In the data rows, 128 means zero.
Some points, each followed by its number:
c(135, 140, 128, 125, 109, 125, 116, 105) 0
c(121, 115, 114, 100, 106, 116, 110, 105) 1
c(96, 102, 105, 100, 106, 108, 110, 105) 2
c(197, 109, 114, 119, 121, 116, 117, 133) 3
c(105, 115, 119, 125, 125, 125, 118, 133) 4
c(96, 107, 114, 119, 125, 116, 118, 133) 5
c(87, 102, 105, 117, 109, 111, 116, 107) 6
c(104, 113, 114, 118, 113, 116, 116, 129) 7
c(172, 177, 184, 159, 123, 185, 131, 140) 8
c(189, 165, 121, 121, 127, 114, 128, 140) 9
c(113, 116, 104, 113, 118, 110, 125, 131) 10
c(171, 107, 114, 119, 126, 116, 135, 135) 11
c(95, 108, 112, 111, 105, 112, 102, 117) 12
c(140, 107, 114, 119, 126, 116, 135, 135) 13
c(194, 189, 180, 121, 127, 154, 128, 143) 14
c(167, 164, 172, 134, 133, 130, 137, 153) 15
c(145, 159, 119, 125, 128, 125, 136, 139) 16
c(140, 107, 118, 125, 128, 125, 136, 139) 17
c(87, 106, 114, 119, 126, 116, 121, 133) 18
c(221, 197, 182, 192, 197, 189, 150, 150) 19
c(146, 128, 134, 118, 115, 111, 116, 110) 20
c(98, 95, 104, 118, 116, 112, 113, 123) 21
c(130, 102, 112, 124, 128, 116, 136, 139) 22
c(82, 100, 105, 119, 126, 115, 121, 116) 23
c(80, 92, 104, 118, 112, 111, 98, 94) 24
c(96, 109, 110, 114, 104, 114, 111, 119) 25
c(86, 92, 104, 118, 112, 111, 102, 116) 26
c(73, 87, 96, 111, 113, 103, 119, 132) 27
c(73, 91, 99, 104, 101, 109, 102, 109) 28
c(72, 87, 98, 92, 93, 95, 91, 84) 29
c(125, 91, 99, 104, 101, 109, 102, 109) 30
c(72, 87, 98, 92, 93, 95, 102, 109) 31
c(68, 86, 84, 85, 92, 84, 91, 77) 32
c(68, 86, 87, 92, 93, 95, 102, 109) 33
c(104, 104, 110, 111, 113, 108, 106, 115) 34
c(122, 124, 99, 107, 112, 109, 110, 120) 35
c(114, 112, 110, 111, 113, 108, 115, 106) 36
c(101, 96, 101, 115, 119, 109, 118, 129) 37
c(68, 86, 87, 103, 101, 95, 102, 109) 38
c(170, 87, 98, 104, 111, 98, 110, 120) 39
c(152, 123, 102, 116, 123, 112, 127, 139) 40
Which two points above are nearest to each new point? Their numbers follow each, smallest number first.
c(118, 121, 114, 113, 117, 112, 120, 105) 1 36
c(179, 192, 199, 209, 213, 206, 213, 178) 8 19
c(234, 201, 201, 197, 198, 196, 199, 161) 8 19
c(185, 198, 205, 215, 213, 210, 213, 92) 8 19
c(203, 200, 202, 119, 126, 165, 125, 139) 8 14
c(129, 129, 121, 124, 114, 122, 121, 116) 0 20
c(102, 119, 126, 131, 128, 135, 118, 104) 4 7
c(119, 102, 107, 122, 130, 117, 139, 98) 10 36
c(111, 117, 123, 109, 98, 125, 93, 99) 1 12
c(181, 189, 154, 119, 126, 156, 125, 126) 14 15
c(163, 177, 184, 149, 151, 186, 152, 99) 8 14
c(70, 88, 98, 109, 114, 104, 122, 130) 23 27
c(70, 88, 98, 109, 114, 104, 122, 138) 23 27
c(255, 232, 230, 225, 228, 222, 232, 179) 8 19
c(176, 177, 181, 189, 193, 186, 191, 199) 8 19
c(221, 222, 202, 118, 115, 111, 121, 138) 14 15
c(69, 86, 93, 108, 114, 100, 122, 137) 27 37
c(255, 232, 211, 219, 223, 216, 161, 156) 8 19
c(247, 232, 230, 225, 228, 222, 232, 145) 8 19
c(118, 121, 114, 121, 121, 113, 127, 138) 4 10
c(128, 140, 116, 122, 116, 117, 106, 114) 0 35
c(150, 156, 153, 153, 154, 156, 150, 165) 15 16
c(212, 197, 197, 197, 201, 194, 207, 129) 8 19
c(80, 90, 99, 108, 115, 109, 115, 126) 26 27
c(212, 217, 211, 219, 223, 216, 187, 145) 8 19
c(117, 108, 106, 122, 129, 114, 136, 149) 10 22
c(212, 217, 217, 225, 228, 222, 232, 239) 8 19
c(109, 118, 128, 141, 137, 135, 125, 136) 4 5
c(82, 92, 103, 118, 116, 111, 107, 113) 6 26
c(126, 99, 103, 119, 126, 112, 129, 143) 13 22
c(135, 148, 129, 129, 134, 133, 140, 134) 16 17
c(74, 91, 99, 112, 119, 106, 125, 140) 18 27
c(173, 187, 124, 121, 127, 113, 131, 142) 9 16
